In the rows, zero is written as 100.
A single turn carries every row of the set below to another of its rows. Some are shown first; where does it send the rows asked next?
J404: 94,105,102,97,127,77,109,68,128,118,99,91,65,100,94,99,129,75,111,55,120,110,101,113,104,83,105,103
J990: 63,117,106,101,113,91,104,76,94,93,98,95,94,101,132,106,104,80,115,90,112,109,129,125,83,100,102,111
J860: 115,111,97,103,97,77,98,73,120,151,115,91,79,99,120,90,113,107,110,95,121,109,83,123,99,82,101,99
J323: 82,108,107,70,115,80,85,79,123,101,108,73,109,75,82,107,105,90,115,100,104,102,79,125,126,128,113,104
J853: 101,94,86,94,123,86,80,90,96,65,114,95,72,106,95,103,95,84,111,97,101,111,87,103,106,96,96,127
J332: 91,86,115,80,113,73,89,70,123,92,98,95,93,89,70,116,76,102,100,105,100,104,75,107,108,121,108,101
J987: 70,103,131,113,106,95,85,72,129,112,121,70,62,116,104,105,90,81,129,94,85,114,87,125,98,105,110,93
J103: 96,74,106,81,114,95,79,76,114,113,91,88,61,117,116,100,113,89,115,88,103,95,93,145,87,99,95,85
J407: 90,99,94,95,102,61,99,61,107,102,115,90,74,76,116,125,105,105,115,115,110,81,116,95,94,83,124,110
J7: 126,87,92,109,140,92,86,63,109,91,126,98,84,114,102,111,121,95,113,91,105,114,103,122,106,86,106,114
J576: 91,100,113,97,101,65,90,65,95,108,105,83,83,82,114,122,131,107,90,94,124,96,115,110,110,76,133,98
J569: 76,109,109,82,121,121,93,80,102,108,124,83,104,76,102,106,107,91,104,107,103,135,104,99,92,120,86,98
J43: 102,75,92,91,103,80,97,56,102,95,98,104,100,88,114,81,103,95,95,75,104,139,110,113,90,96,111,90
J653: 85,132,112,95,114,84,81,101,109,96,104,119,88,108,91,105,102,99,100,79,96,105,103,109,87,110,74,95
J125: 104,111,100,87,80,62,110,104,106,105,104,95,71,96,114,101,96,78,92,83,90,110,90,98,119,96,100,89
J756: 111,107,80,110,107,93,83,92,115,131,121,84,99,95,131,104,105,115,110,105,100,106,93,118,118,103,87,99
J311: 87,119,96,87,108,89,82,101,93,126,117,95,78,106,105,114,107,66,106,110,102,84,112,140,90,100,109,84
J140: 98,99,89,91,107,82,85,103,97,69,108,96,67,98,97,101,92,76,109,94,94,105,83,97,103,93,95,122
J656: 81,111,110,65,120,78,86,77,129,98,109,79,100,75,82,109,105,88,111,109,105,98,81,118,116,133,122,106
J831: 95,92,98,90,106,104,107,86,113,115,78,90,90,92,121,104,125,99,77,88,118,111,85,140,109,91,106,84
J56: 104,103,107,100,92,80,101,55,113,116,113,67,96,90,96,116,99,107,125,114,113,99,110,98,76,76,122,90
J137: 66,126,88,102,123,75,92,105,113,102,125,93,94,88,106,115,123,80,90,110,93,105,105,114,80,84,123,106
J161: 74,91,112,100,103,92,102,70,109,96,136,93,88,120,108,90,88,104,131,102,81,119,100,97,75,92,119,89
J104: 89,106,112,71,109,76,96,89,111,132,106,77,116,76,93,109,101,95,119,95,106,114,83,128,137,116,104,103
J588: 89,112,94,106,105,77,109,82,91,82,110,86,84,85,111,93,97,93,106,91,94,110,98,124,72,81,86,65
J8: 121,96,110,110,126,86,102,59,131,122,121,109,63,110,121,120,122,89,103,82,111,105,111,114,101,87,121,94
J660: 103,80,112,93,130,71,83,77,118,97,102,97,78,93,68,130,93,85,117,72,99,106,91,120,112,113,112,90
J165: 83,98,104,87,116,89,106,65,105,105,99,90,64,92,107,99,118,93,93,94,117,126,77,144,141,108,110,92
J514: 109,118,123,79,126,87,109,99,117,88,109,91,102,91,108,71,100,87,110,90,106,131,107,120,93,108,94,103
J752: 80,87,100,94,103,83,102,72,103,94,127,96,98,116,115,78,85,106,123,97,91,124,102,93,79,96,117,90
J913: 88,100,114,93,108,84,121,87,122,154,112,88,73,100,111,95,92,94,112,84,114,102,97,113,111,89,82,81
J555: 108,93,114,96,91,77,79,66,114,125,107,58,85,98,111,112,94,95,128,112,108,99,109,115,79,79,118,75
J665: 89,87,104,109,104,93,85,65,137,120,87,82,65,103,100,114,96,73,106,96,96,118,80,142,109,112,92,89
J748: 86,106,123,87,133,92,87,67,104,124,113,89,79,98,84,99,112,74,109,91,120,140,113,119,71,113,103,102
J638: 93,79,116,81,125,74,86,75,115,88,99,97,91,88,69,122,76,97,105,98,99,104,84,117,116,122,105,98
J313: 67,125,96,107,119,73,98,100,113,99,124,91,90,82,114,107,120,94,92,103,93,115,94,112,84,75,129,114
J568: 92,102,104,97,102,58,99,66,102,107,116,86,76,78,117,123,120,113,115,108,115,84,119,97,93,81,126,108
J446: 83,111,99,93,116,117,84,89,108,106,129,78,111,79,106,109,105,96,100,112,100,126,99,103,103,123,79,99
J303: 69,117,117,100,117,76,102,75,113,99,108,85,69,82,111,102,112,105,85,85,99,139,70,119,124,76,117,103
J728: 98,104,99,98,96,83,105,46,112,111,117,72,95,80,92,114,102,107,121,121,116,98,108,98,79,80,124,91

J752 -> J569
J748 -> J311
J555 -> J104
Where do these go?
J514 -> J990
J7 -> J987
J860 -> J165
J568 -> J638
J161 -> J446
J404 -> J103
J656 -> J407

A single turn carries every row of the set below to another of its rows. Some are shown first; where does it send the rows asked next?
J936: 112,94,102,84,100,125,78,93,81,115,99,127,84,129,56,116,105,128,113,99,95,119,109,68,136,86,102,95,105,96,109,91,112,95,81,93,93,91,126,101,98,131
J855: 97,103,73,69,75,140,101,98,82,98,101,118,96,129,66,119,79,80,114,130,70,108,85,102,115,95,112,93,100,84,97,82,105,97,76,95,116,105,114,112,92,103
J790: 99,112,66,119,86,118,68,105,87,97,104,93,119,102,83,129,141,103,81,88,96,109,120,94,108,101,111,106,89,118,89,83,111,116,56,75,97,93,109,104,114,116
J181: 105,109,100,96,81,140,94,101,87,80,108,85,134,116,88,120,109,112,91,132,87,111,93,92,121,112,92,83,87,123,89,81,82,72,104,69,95,77,131,94,116,105
J976: 104,104,88,69,77,133,88,112,82,90,97,123,97,119,62,118,65,78,110,106,74,110,77,97,103,107,110,102,89,83,100,102,100,103,88,106,107,97,98,94,102,118
J288: 104,121,82,69,84,129,111,113,90,98,102,124,108,125,61,126,78,82,112,123,73,116,79,91,98,100,102,112,90,82,103,85,105,94,85,101,120,107,104,100,88,110
J392: 99,113,89,75,69,121,109,111,87,99,100,117,106,111,73,114,70,86,121,129,72,121,86,86,101,93,99,90,90,90,98,93,104,85,86,98,102,110,90,100,83,108
J516: 95,114,77,119,94,119,85,116,93,89,94,107,136,135,90,134,150,114,87,94,93,109,119,82,103,100,113,104,104,106,112,93,104,118,69,77,93,88,106,102,102,124
J540: 120,106,102,134,123,84,80,95,84,106,112,102,102,109,96,101,112,100,104,120,77,111,95,129,124,120,112,84,103,101,98,96,111,99,90,96,86,87,94,95,97,109
J265: 134,105,82,88,97,141,90,107,87,80,117,84,162,134,76,121,106,107,106,108,92,107,95,97,102,106,119,101,79,113,114,97,103,90,90,61,106,76,113,105,100,122
J762: 122,117,106,129,92,119,88,108,86,75,104,123,107,112,80,104,127,106,130,107,89,109,109,125,142,98,88,78,106,99,96,112,109,100,87,86,92,129,99,102,95,109
J747: 114,111,100,78,91,132,90,104,86,123,111,98,81,127,46,121,117,106,124,117,74,128,122,82,122,109,101,107,87,112,99,90,121,93,97,70,95,93,110,113,96,135
J167: 104,99,84,102,123,145,100,108,83,80,112,103,120,123,60,124,130,98,107,99,89,115,98,142,130,106,106,103,112,96,102,96,100,87,90,104,105,148,99,95,102,124
J365: 99,105,82,121,138,106,88,100,68,123,117,101,129,125,97,119,127,94,109,132,86,106,91,123,106,130,103,107,104,99,103,91,91,102,94,102,97,109,92,101,104,110
J811: 84,85,84,86,110,136,77,96,83,119,110,115,85,134,48,128,108,122,117,102,95,121,111,84,111,91,112,83,88,98,118,93,102,81,83,97,83,99,106,98,101,136
J993: 94,95,83,121,80,122,93,108,92,100,85,86,124,109,96,136,135,116,73,98,98,131,111,93,113,94,116,92,107,114,89,75,109,88,82,81,84,101,110,82,100,135
J682: 107,100,88,100,94,137,78,100,101,73,129,106,157,107,84,120,92,105,102,111,102,111,103,91,106,103,112,104,81,107,116,98,114,68,89,79,102,60,97,88,107,115
J327: 119,91,99,117,130,104,104,124,78,120,126,109,128,111,85,125,109,94,101,107,92,120,87,145,123,121,109,100,116,109,91,87,113,102,91,91,105,92,102,87,93,120
J130: 110,117,81,94,101,121,88,83,82,77,120,87,141,105,77,104,106,125,90,122,92,115,97,81,106,109,96,101,81,95,81,79,83,80,83,84,116,80,130,87,118,113
J72: 103,106,95,118,129,95,92,103,79,112,122,99,118,111,94,100,126,87,109,131,70,105,103,119,126,122,105,95,114,123,101,93,95,101,75,94,90,104,95,114,98,97
J650: 95,87,91,108,142,114,90,105,65,106,126,102,131,125,89,121,112,104,94,112,84,108,89,134,125,120,110,107,130,98,102,89,103,106,91,112,100,91,90,95,102,114
J338: 102,96,84,73,71,123,110,113,88,87,100,123,96,125,63,114,74,79,120,121,74,118,88,100,113,99,121,77,93,86,96,100,101,101,84,88,110,95,105,98,86,113
J505: 92,117,78,109,120,134,88,92,75,83,118,102,111,116,77,94,127,95,116,126,99,107,109,119,135,114,106,115,109,83,103,101,107,81,79,106,111,137,93,84,118,124
J695: 109,122,96,96,120,129,106,123,71,81,110,92,117,124,68,130,117,100,98,94,107,104,84,137,135,100,99,100,94,101,97,108,117,91,103,82,107,127,81,74,91,117
J152: 93,99,88,65,113,117,84,90,83,117,113,113,93,115,66,118,116,97,115,99,98,119,120,56,116,106,113,118,79,102,106,109,105,79,95,79,100,104,98,102,99,122
J947: 105,137,102,114,100,128,94,101,70,88,103,92,107,129,97,95,131,95,126,130,87,98,108,112,138,110,91,104,106,96,100,111,111,85,94,80,97,133,92,94,103,115
J977: 112,97,96,108,86,140,81,111,107,72,120,121,134,111,86,119,100,114,102,110,94,121,102,101,108,107,109,79,94,116,113,87,87,63,93,84,86,74,130,93,122,106
J562: 81,115,87,117,84,132,84,129,86,94,110,93,130,125,92,128,131,111,89,99,89,118,124,92,98,112,109,113,111,110,102,89,116,105,77,80,87,77,93,85,117,144
J626: 106,115,76,72,72,129,84,102,73,96,100,120,91,119,80,110,68,89,117,122,78,116,84,91,101,101,113,92,95,82,100,89,99,92,86,106,102,111,103,104,105,103
J204: 111,115,97,118,106,112,85,110,77,73,117,116,108,98,65,110,108,106,109,98,116,107,97,127,147,94,94,89,93,93,94,114,124,100,84,93,108,112,80,72,99,110
J567: 99,106,91,60,99,135,97,121,70,113,126,108,91,129,48,138,112,122,114,110,93,132,117,82,124,97,102,93,103,119,102,87,111,94,105,76,91,95,98,110,95,113
J86: 108,130,76,107,90,108,83,114,83,89,100,77,111,108,89,123,131,124,67,93,94,125,113,86,109,95,118,103,105,119,94,70,117,99,74,83,88,95,103,89,110,117
J153: 126,94,110,119,124,89,92,107,80,110,103,107,127,98,94,120,107,92,95,113,93,112,82,118,138,117,102,102,108,115,97,100,113,104,102,97,92,95,88,86,87,109
J489: 92,92,75,108,82,122,89,127,84,91,108,106,128,107,98,123,133,104,84,93,109,134,127,88,113,113,128,105,117,115,91,87,104,97,81,80,92,94,108,79,121,133
J297: 94,100,93,77,96,125,81,97,70,132,116,122,90,107,71,137,104,113,115,97,114,120,109,75,118,95,89,110,79,92,82,97,117,86,100,73,104,95,107,93,98,117
J216: 126,95,84,94,101,139,77,90,87,79,118,89,154,115,66,108,103,120,102,94,77,110,94,97,102,102,100,98,89,108,96,86,83,92,65,87,107,91,133,112,112,128

J855 -> J626
J167 -> J505
Where do these go?
J181 -> J977
J936 -> J297
J790 -> J86
J327 -> J650

A single turn carries every row of the set below to another of its rows. Some are shown first; where does it send the rows asked next?
J468: 99,76,105,78,96,83,129,122,79,83,105,84,103
J640: 75,78,102,52,82,91,87,101,71,120,81,124,94
J351: 107,77,94,91,99,91,102,122,75,109,67,93,118
J581: 66,81,103,66,104,69,111,109,121,105,108,111,101
J683: 90,82,105,55,60,84,116,116,85,80,95,96,98
J826: 102,82,99,71,70,97,87,127,85,110,72,109,113
J32: 64,77,111,70,104,90,131,118,75,88,92,102,119
J174: 80,72,98,80,119,91,107,107,56,118,89,103,99
J234: 100,80,95,78,79,98,108,129,78,105,69,101,119
J438: 55,86,101,76,95,64,105,107,108,91,105,89,93
J633: 86,74,111,83,135,71,104,94,87,96,88,97,106
J393: 112,80,100,51,79,71,94,96,106,96,89,107,93
J507: 88,86,116,62,100,73,68,92,97,104,92,115,92
J364: 90,74,101,69,112,85,84,95,73,128,86,119,90
J903: 64,76,102,63,89,98,111,113,55,111,86,108,101
J809: 121,76,104,76,115,72,112,104,98,99,102,98,98
J97: 115,80,96,83,89,87,81,117,86,115,70,102,108
J82: 58,83,96,62,96,64,110,102,117,98,96,99,101
J207: 65,86,123,51,73,91,99,115,89,93,95,123,105
J172: 65,85,108,79,104,71,104,116,111,100,117,99,96

J172 -> J581
J468 -> J809
J174 -> J364
Where do these go?
J207 -> J32
J234 -> J351

A single turn carries every row of the set below to another of its rows. Some are shown first; where does it send the rows asked next?
J65: 101,70,125,74,125,68,115,130,97,104,66,133,85,109,94,80,97,93,106,125,121,118,89,108,104,98,107,75,74,60,102,84,97,69,89,101,95,131,87,117,106,82,106,72,111,147,71,143,82
J800: 93,81,118,87,120,96,117,112,111,106,72,128,68,108,81,83,103,116,85,126,109,132,98,120,103,118,104,75,86,75,113,83,115,78,76,114,134,129,78,112,109,59,80,67,98,141,100,129,65
J612: 98,78,109,67,111,87,135,112,87,80,102,131,66,126,79,130,80,120,105,75,111,81,87,75,108,90,109,89,64,83,122,102,118,100,95,92,99,137,93,136,126,86,94,42,116,150,102,141,92
J305: 90,81,120,91,117,89,107,107,109,101,67,122,75,112,80,79,90,116,79,131,109,134,98,108,101,111,103,75,89,74,113,87,104,76,81,107,128,138,78,110,112,58,78,66,103,129,97,140,60
J13: 82,113,153,127,130,95,99,93,79,113,115,122,92,92,101,99,105,116,74,93,123,112,94,79,105,103,103,56,75,81,138,116,112,99,103,84,111,141,93,125,107,83,98,54,125,130,104,95,79
J439: 87,90,129,76,140,105,108,94,72,112,121,127,71,96,73,114,88,108,68,86,111,89,74,80,90,124,112,84,79,64,116,143,115,90,114,74,116,149,89,135,111,81,108,50,146,149,81,129,93
J151: 82,81,149,117,109,85,119,111,75,75,109,132,84,117,78,112,113,117,98,105,92,85,92,79,110,102,77,69,89,96,127,78,117,105,89,89,105,129,75,131,123,100,75,63,109,133,100,113,75
J880: 80,79,137,109,119,107,115,96,89,83,91,107,94,117,78,107,114,96,107,106,92,83,99,73,95,102,86,62,104,100,122,71,115,110,86,92,111,133,101,140,112,86,85,70,115,135,91,146,98
J376: 85,85,122,62,108,81,127,103,74,97,86,129,63,135,83,121,85,130,105,82,108,76,104,76,122,84,106,68,73,82,123,111,108,117,92,94,125,145,88,119,129,95,100,53,118,151,95,140,88
J783: 81,89,112,91,132,124,101,89,85,127,107,133,77,91,70,122,94,103,89,86,115,90,77,77,93,131,107,69,85,68,133,120,99,96,86,81,117,136,80,131,113,59,122,71,140,145,89,145,105
J705: 88,111,162,104,127,101,76,96,85,108,120,116,89,84,99,106,107,105,67,91,119,99,86,83,119,104,101,68,84,74,131,120,111,93,96,71,108,134,86,138,105,88,98,51,117,125,96,103,84
J816: 102,87,117,88,115,88,115,117,108,97,77,118,69,123,83,90,101,113,86,127,109,143,103,111,96,107,100,71,90,79,105,82,102,80,79,109,130,127,67,115,120,59,76,67,112,135,96,127,65
J820: 111,94,110,91,124,111,108,101,87,121,107,126,73,98,89,103,75,129,83,85,125,81,70,69,95,116,127,70,74,69,128,137,110,85,100,67,107,141,95,122,122,62,106,57,137,147,78,132,101
J60: 102,75,123,67,132,75,126,132,99,106,67,126,74,116,96,77,102,98,118,120,123,120,101,110,101,110,108,70,80,67,104,86,107,69,80,101,101,131,88,116,109,76,105,72,113,153,74,140,85
J447: 97,87,108,76,127,79,110,118,93,106,80,114,96,105,96,76,105,125,119,107,100,118,85,117,90,120,117,71,74,40,100,93,97,99,78,60,123,139,69,108,120,75,110,80,112,148,75,143,86
J197: 80,85,151,107,117,87,129,115,88,81,110,107,96,107,68,115,106,108,86,95,103,82,100,80,100,90,99,64,88,95,114,82,109,102,99,98,109,113,110,134,117,114,84,64,114,139,89,111,100
J360: 108,97,158,124,133,110,83,103,82,98,112,129,88,85,89,94,112,122,77,94,123,96,81,91,104,120,102,56,89,78,139,108,113,84,90,66,111,141,82,119,111,102,93,60,133,127,75,103,86
J150: 108,79,136,85,120,95,119,100,118,116,98,139,95,85,87,88,100,112,83,105,102,130,79,136,103,119,120,92,84,76,99,80,116,83,80,84,120,150,58,114,100,81,91,80,117,143,88,120,68
J827: 84,92,135,82,117,98,109,86,82,114,113,122,73,102,85,116,84,128,85,84,108,85,84,64,96,118,109,76,75,70,115,150,105,87,112,69,117,142,77,133,107,68,112,52,139,144,66,139,93
J696: 97,89,125,74,134,104,114,104,74,136,115,124,68,95,89,118,75,119,80,82,111,89,67,78,107,116,111,87,87,80,114,134,103,89,96,64,105,149,99,117,107,79,113,69,133,154,81,139,106
J36: 96,76,129,80,126,102,117,96,112,101,94,130,96,85,88,92,101,115,92,108,99,129,69,137,107,126,123,87,80,65,104,84,119,89,80,74,126,145,62,107,99,74,102,78,102,144,90,127,71
J539: 88,76,131,82,96,80,138,104,82,85,88,118,68,118,74,123,94,129,94,71,114,75,105,66,109,94,120,88,77,79,117,103,118,95,103,94,116,144,98,140,131,103,116,52,131,148,85,140,89
J464: 92,83,132,82,103,85,142,102,69,95,94,118,73,118,68,118,90,122,104,75,96,71,101,73,112,80,120,74,65,75,119,111,121,108,103,83,125,138,94,125,134,81,112,45,134,146,81,137,73
J309: 74,87,149,125,102,90,118,108,90,90,101,107,82,117,77,108,104,104,76,98,97,84,96,74,117,94,100,68,96,89,127,87,117,109,98,97,97,120,96,136,126,104,94,73,109,144,100,105,86
J294: 107,95,163,120,122,113,92,90,82,115,101,122,87,85,96,105,110,105,87,79,131,115,106,92,101,110,91,61,79,73,155,90,120,104,82,83,113,141,92,129,90,84,99,64,121,132,94,125,91
J846: 102,73,137,81,113,94,118,97,110,105,92,133,101,86,81,91,87,110,79,107,111,129,76,130,101,120,122,95,80,62,105,81,116,86,86,77,120,151,61,103,96,76,99,81,102,146,88,137,70
J798: 82,64,158,105,110,90,114,108,75,82,105,122,82,107,86,119,105,109,90,116,99,79,91,83,116,103,88,62,84,102,116,76,117,99,99,105,119,139,98,133,113,107,84,82,109,146,86,106,97
J989: 96,91,102,85,121,80,106,111,96,112,84,119,98,114,88,70,98,120,106,101,104,116,78,123,92,118,130,70,73,48,102,103,94,103,76,66,133,139,56,116,124,77,101,78,119,147,79,137,87
J441: 91,100,148,130,123,111,78,103,71,107,110,101,77,88,100,108,101,125,73,94,117,121,85,88,116,108,106,55,81,83,139,109,107,92,84,73,128,155,92,115,111,88,100,59,124,134,88,105,86
J725: 118,68,124,69,130,64,124,126,94,101,73,127,79,122,101,82,98,91,113,113,121,114,89,117,101,103,116,78,68,66,95,86,99,73,91,93,102,129,85,128,112,73,106,79,119,146,76,136,89
J670: 87,90,107,83,117,74,105,117,93,104,80,121,103,107,86,81,92,119,106,110,105,114,85,112,94,113,125,76,68,38,106,88,86,102,75,66,122,139,61,105,126,75,109,82,110,147,78,148,80
J471: 103,74,117,77,114,99,120,93,89,99,72,134,70,106,84,124,107,112,114,65,94,78,90,86,113,81,102,77,67,68,131,94,110,110,101,97,112,149,94,134,113,86,124,43,128,147,90,154,91

J13 -> J439
J783 -> J471
Where do these go?
J696 -> J376
J36 -> J447
J670 -> J65
J612 -> J151
J725 -> J816
J309 -> J705

